Each row has a name. Each piece below is followed by the name of the row it came from, unless a question asks for something else. Each question is about the rows just above it. Some pieces are copies with a little noise.

[ 2.51 -2.38  1.02  0.82  0.41  1.34 -6.03 -2.91] : zer
[ 3.27 -2.38 -1.57  3.63  3.66  2.44 -4.19  2.75] : Nazu
[ 7.07  8.33  1.02  2.69 -7.73 -2.47 -2.35  3.46] : ref
[ 2.51 -4.16 -2.44 -2.92  0.41 -3.70  6.85  2.04] : lenuk
[ 5.55  6.55  1.89  3.63 -9.35 -7.38  1.33  1.33] : Kugu
[ 0.22 -7.73 -3.30 -3.86  3.66  2.44 -7.86  1.33] : misiv
[ 2.51 -2.38  1.02  0.82  0.41 -7.38  1.33  1.33] : zogo
[ 2.51 -0.59  2.76  2.69  0.41  4.90 -4.19 -0.08] : tifa
[ 0.22 -7.73 -3.30 -3.86  3.66 -0.01  6.85 -0.79] : baf
[ 6.31  6.55 -3.30  0.82 -6.10 -1.24  3.17  3.46] : bepa
q: [ 2.51 -2.38  1.02  0.83  0.41 -7.39  1.34  1.33] => zogo
Which value is in both Kugu and misiv? => [1.33]

[ 1.99  3.56 -3.20  1.09  0.12 -8.67 -0.70]  gom
[-0.38 -1.23  1.26 -0.44 -0.18  2.77 -0.05]  zer
[ 0.49  0.75 -0.63  0.28 -0.30 -0.77 -0.47]  zogo
[-0.13 -0.34  0.25  0.70 -0.07  0.98 -0.01]  lenuk
[ 1.51  3.55 -3.29  0.74  0.16 -9.28 -0.71]  Nazu
[-0.13 -0.34  0.25 -0.09 -0.07  0.98 -0.01]  baf
[ 0.20 -1.07 -0.34  0.22  0.07  1.29  0.58]  misiv
[-0.30 -1.08  0.87 -0.42  0.14  1.82 -0.08]  ref
[ 0.35 -0.86  0.70 -0.44 -0.01  1.28  1.17]  Kugu
Shared by baf and misiv: => [-0.34]
q: [-0.38 -1.23  1.26 -0.43 -0.18  2.78 -0.05] => zer
Does one of the named rows hold [-0.86  0.70 -0.44 -0.01  1.28] side by side, in this order? => yes
q: [ 0.35 -0.86  0.70 -0.44 -0.01  1.28  1.17] => Kugu

[ 3.56 -2.11 -2.29  0.82 -1.72  6.03  6.12  6.04 -8.25  3.60 -6.63 -2.96
  1.32  1.38 -2.60  3.39  5.45  3.34 -2.00  1.42 -0.03  5.60  1.45  0.62
  3.27 -2.68 -1.06 -0.30  6.16  1.97  3.40  2.57 -5.45  2.54  5.40 -0.18
 -6.30 -0.07 -0.06  2.48 -1.69]  gom
[-0.02 -0.02 -0.06 -0.15 -0.30 -0.07 -0.12 -0.06 -0.40 -0.18 -0.11 -0.11
 -0.14 -0.14 -0.35 -0.03  0.02  0.03 -0.25 -0.10 -0.11 -0.10 -0.23 -0.11
 -0.16 -0.24 -0.09 -0.28  0.14 -0.19 -0.10  0.05 -0.30 -0.08  0.09 -0.15
 -0.23 -0.12 -0.03 -0.32 -0.28]  Nazu
[ 3.56 -2.11 -2.29  0.82 -1.72  6.03  6.12  6.04 -8.25  3.60 -6.63 -2.96
  1.32  1.38 -2.60  3.39  5.45  3.34 -2.00  1.42 -2.95  5.60  1.45  0.62
  3.27 -2.68 -0.02 -0.30  6.16  1.97 -2.07  2.57 -5.45  2.54  5.40 -0.18
 -6.30 -0.03 -0.23  2.48 -1.69]  dif
Where do [-0.02 -0.02 -0.06 -0.15 -0.30 -0.07 -0.12 -0.06 -0.40 -0.18 -0.11 -0.11
 -0.14 -0.14 -0.35 -0.03  0.02  0.03 -0.25 -0.10 -0.11 -0.10 -0.23 -0.11
 -0.16 -0.24 -0.09 -0.28  0.14 -0.19 -0.10  0.05 -0.30 -0.08  0.09 -0.15
 -0.23 -0.12 -0.03 -0.32 -0.28] appear? => Nazu
[ 3.56 -2.11 -2.29  0.82 -1.72  6.03  6.12  6.04 -8.25  3.60 -6.63 -2.96
  1.32  1.38 -2.60  3.39  5.45  3.34 -2.00  1.42 -0.03  5.60  1.45  0.62
  3.27 -2.68 -1.06 -0.30  6.16  1.97  3.40  2.57 -5.45  2.54  5.40 -0.18
 -6.30 -0.07 -0.06  2.48 -1.69] is in which row? => gom
q: [-0.02 -0.02 -0.06 -0.15 -0.30 -0.08 -0.12 -0.05 -0.40 -0.17 -0.11 -0.11
 -0.15 -0.15 -0.36 -0.03  0.03  0.02 -0.25 -0.10 -0.11 -0.11 -0.24 -0.11
 -0.16 -0.24 -0.09 -0.29  0.14 -0.18 -0.10  0.05 -0.29 -0.08  0.09 -0.15
 -0.22 -0.12 -0.03 -0.32 -0.28] => Nazu
q: [ 3.55 -2.11 -2.29  0.81 -1.73  6.03  6.11  6.05 -8.25  3.61 -6.63 -2.96
  1.32  1.38 -2.60  3.39  5.45  3.34 -2.00  1.42 -2.95  5.60  1.45  0.62
  3.28 -2.67 -0.03 -0.29  6.16  1.97 -2.08  2.57 -5.44  2.54  5.40 -0.18
 -6.30 -0.03 -0.23  2.48 -1.69] => dif
q: [ 3.56 -2.11 -2.28  0.82 -1.72  6.03  6.12  6.04 -8.25  3.60 -6.62 -2.96
  1.33  1.38 -2.60  3.40  5.46  3.34 -2.00  1.42 -0.04  5.60  1.45  0.63
  3.27 -2.67 -1.06 -0.30  6.16  1.97  3.40  2.57 -5.44  2.54  5.40 -0.18
 -6.29 -0.07 -0.07  2.48 -1.69] => gom
Is [-5.45  2.54  5.40] printed in one of the named rows, side by side and in this order? => yes

[ 1.25 -1.14 -4.32  0.47  8.84] : tifa
[ 5.88  7.25 -2.20  7.27 -2.40] : misiv
[ 0.73  1.24 -2.40  0.63  9.61] : bepa
q: [ 5.88  7.25 -2.21  7.28 -2.39] => misiv
q: [ 1.25 -1.14 -4.33  0.47  8.84] => tifa
Shared by bepa and misiv: => [-2.40]

[-7.42 -0.11  3.53  3.42 -3.32  3.44 -1.51] : zer
[ 3.43 -1.40  0.09  1.12  0.43 -0.21  0.21] : bepa
[-7.42 -0.11  3.53 -3.38 -3.32  3.44  3.44] : zogo
q: [-7.42 -0.11  3.53 -3.38 -3.32  3.44  3.44] => zogo
Does one of the named rows hold [ 3.53  3.42 -3.32  3.44] side by side, in this order? => yes
q: [-7.42 -0.11  3.53 -3.37 -3.32  3.43  3.44] => zogo

